Here are some points, each followed by its number:
[  8  -8  48 -26 -15   8 -35   9   4 -13  -6  57 -59  15  16 -21 -15   7   3  -6  25 -18 -27  15 -10] 0
[ 40  28  73  -6 -18   0 -15  14  15 -30 -34 102 -48  34  88 -53  22 -13  -4 -54   1 -35  -1  80   3] 1
[-36 -21 -38  -8   5   0   5   6  -7  10  28 -20 -11  -7 -49   1 -13   9   0  25 -13  42  -8 -16   2] 2
[ -7  -7  54 -48 -23   3 -30  37  17 -17  12 100 -92  22  16 -57 -29  -8   6   8  23  11 -47  20   0] 3
[  0  13  -7   2   7  -1   2   1   6  -5   0  -3  -3  -9  12 -10  11 -26   8  -5  -1  -1  10  -4 -13] 4
[ 43   3   5  19 -11 -17   4 -15   2  18  -7 -47  56  -4  30  45   4  18 -17  -1  13 -52  15  12  32] 5
[ -8   4 -72  40  47 -17  32 -41 -24  14 -25 -87  82 -22 -43  54  11  -7  -7 -12 -31  10  50 -40  -8] 6
[-25  -9 -27  14   7   9   8 -15 -11   3  -7 -32  22  -5 -38  21   3  10  -2   6 -21  26   9 -28 -16] 7
[ -55  -36    8  -53  -41   16  -29   50    9    1   67   48 -100    3  -30  -52  -23   37   -2   49    3   58  -60
   34   26] 8
[ 30  11  18   1  13   0 -17 -21 -10 -14 -22  -5   0  -5  26   2  11  -9  14 -34  29 -42  11   3 -19] 9
[-50 -33 -31 -34  -2   6  -8  23  -6   8  52  -8 -47 -13 -61 -12 -27  13   7  43   3  59 -36 -22  10] 10
[-13  -6  11 -25  -4  14 -11  14  11 -12  28  24 -53  -5  -4 -35 -11 -19  16  11  18  14 -27  -3  -7] 11
[-39 -21 -15 -14  -4  19 -11   2  -8   1  21 -10 -25  -4 -50   0 -16  16   7  23  -2  38 -22 -30 -15] 12
[ 39   0  -3   3   4 -27   1  -8   1  17   1 -32  40  -9  17  36 -14  -5  -5  10  27 -46   8 -11  23] 13
[  3  14 -11   4  15   2   7  -2   5  -6  -1  -6   5 -11   6 -11  13 -27   9  -6  -1   1  11  -6 -11] 14
[-39  -4 -20  -4   2  12   6   2   1  -1   7  -9  -5  -5 -42  -2  -8   4   2  15 -19  43 -10 -28  -8] 15
[ 45   1  -8   2   7 -27   4 -12  -2  20  -2 -38  49 -12  17  43 -11  -6  -3  10  25 -50  13 -15  22] 16
Which point above is nearest to each new point, looking only along the 2 directions in which the numbered points spread most? Its number follows each.
[ 56  43 -10  37  43 -28  11 -41 -19  -7 -67 -32  80 -14  48  31  46 -33   8 -57   6 -66  65  -2 -27] -> 5
[-47 -28  -7 -27 -16  22 -15  12  -5   0  32   5 -47  -3 -51 -10 -23  19   9  34   4  45 -36 -24 -11] -> 10
[ -22  -28  104  -63  -70   40  -53   54   24  -26   38  127 -127   47   32  -85  -32   48   -4    3   27   20  -86
   76   18] -> 3
[-12  11  28 -16 -21  11   6  39  28 -14  18  72 -55  14  33 -62   9 -19  -1   3 -14  27 -19  46  12] -> 0
[ 51  39  -4  32  35 -24   8 -35 -16 -10 -61 -19  62 -11  46  22  41 -31   9 -52   8 -59  53   0 -25] -> 5
[-62 -28 -37  -3 -11  17  20  24   0  16  47 -22 -20  -3 -56 -10  -6  34  -9  31 -34  70 -25   7  26] -> 10
[  99   68   11   58   61  -42    8  -67  -35  -18 -120  -22  110   -7   95   42   70  -37    9 -112   15 -118   98
   19  -40] -> 5
[ 14  -1  34 -20  -7  -2 -28   5   1 -14 -11  44 -38  10  15 -12  -7  -3   3 -12  25 -19 -15   2 -13] -> 0
[  6   9  27 -20  -8  -9 -10  21  10 -12 -11  66 -33  16  21 -27  -5 -22  -2   1   0  -1 -13  11  -6] -> 0
[ 31  22  33  16  -6   1  -3  -5   5 -12 -31  24   5  11  55 -11  32  -1  -4 -38  -4 -34  18  46  -2] -> 9
[ 27  18  25  16 -10  -5  -6  -8  -3  -3 -37  20  20  13  42  10  28  13 -12 -27 -10 -32  20  32  -4] -> 9
[ 35  -1  17   4 -21 -18   1   5  13  16   7  -8  22   3  34  20  -8  11 -18  14  12 -39  -1  23  37] -> 9
[ -8  -8   0 -13   2  15 -14  -2   2  -8  20 -11 -29 -12 -10 -15  -3  -8  15   5  19   2 -16 -12 -13] -> 4
[ 23  14  26  11 -11  -4  -7  -5  -1  -8 -32  22  13  11  40   9  24  15 -12 -24  -9 -27  15  29  -2] -> 9
[ 40  30  -4  24  27 -18   7 -27 -12  -8 -45 -19  51 -10  36  18  32 -26   8 -40   7 -48  44   1 -19] -> 5
[  43   50 -106  127  108  -24   88 -121  -53   22 -109 -127  127  -30  -26  127   52  -22   -3  -87  -54  -48  127
  -89  -39] -> 6
[  -6   -6   61  -50  -23    7  -33   40   20  -21   13  111 -101   26   20  -62  -31  -10    5    8   20   13  -49
   23    1] -> 3
[-55 -33 -32 -37  -5   5  -8  26  -3   8  55  -3 -53 -12 -62 -18 -32  12   8  46   5  60 -38 -20  12] -> 10
[-58 -29  21 -44 -47  29 -23  46  14  -4  50  61 -91  16 -29 -50 -19  33  -3  44  -8  64 -57  21   9] -> 8
[ -9   9 -57  54  43   3  32 -47 -27   8 -40 -84  91 -14 -43  55  21   1  -4 -24 -39  13  52 -50 -29] -> 6
[ 33   7  40 -14   4   0 -24  -6   0 -19 -15  38 -35   5  34 -22   3 -12  13 -31  31 -38  -4  19 -18] -> 0
[  8  21 -33  33  36  -1  29 -27  -7  -2 -20 -49  55 -15  -3  15  22 -29   9 -24 -13  -4  40 -22 -16] -> 16
[ 29  19  21   5  10  -4  -6 -11  -3 -14 -25  14   3   0  37  -7  17 -17   6 -33  11 -36  14  14 -13] -> 9
[ 16  13  16  10 -15  -3  -6  -2   1   0 -20  18  14  14  30   7  20   8 -15 -11 -15 -18  16  26  -2] -> 9
[ 62  60 -27  45  59 -52  32 -36 -14  -4 -83 -20 107 -17  56  31  52 -68   6 -55 -10 -63  85 -12 -28] -> 5
[-25  -9 -57  12  25  -4  12 -17 -17  13   1 -53  27 -16 -47  25   0   4  -6  11 -17  25  16 -26   0] -> 7
[ 37  30  85 -12 -21   4 -16  20  22 -31 -33 114 -64  35  91 -63  19 -11  -5 -54   5 -34  -9  83   2] -> 1
[  12   35 -127  127  123  -27  101 -125  -63   31  -90 -127  127  -44  -70  127   45  -15   -6  -74  -72  -12  127
  -99  -31] -> 6
[ 41   4  17   8 -16 -20   2   2   8  17   0 -12  34   4  39  29  -1  12 -17   4  11 -44   6  25  34] -> 9
[  4  12  -8  31   4  15  18 -16   1  -3 -10 -34  32  -3  12   5  30   3  -3 -22 -21  -1  25  15  -3] -> 13
[  9  10  34 -17  -9 -10 -12  16  11 -11 -16  66 -34  16  28 -24  -5 -16  -2  -6   3  -7 -10  15  -5] -> 0
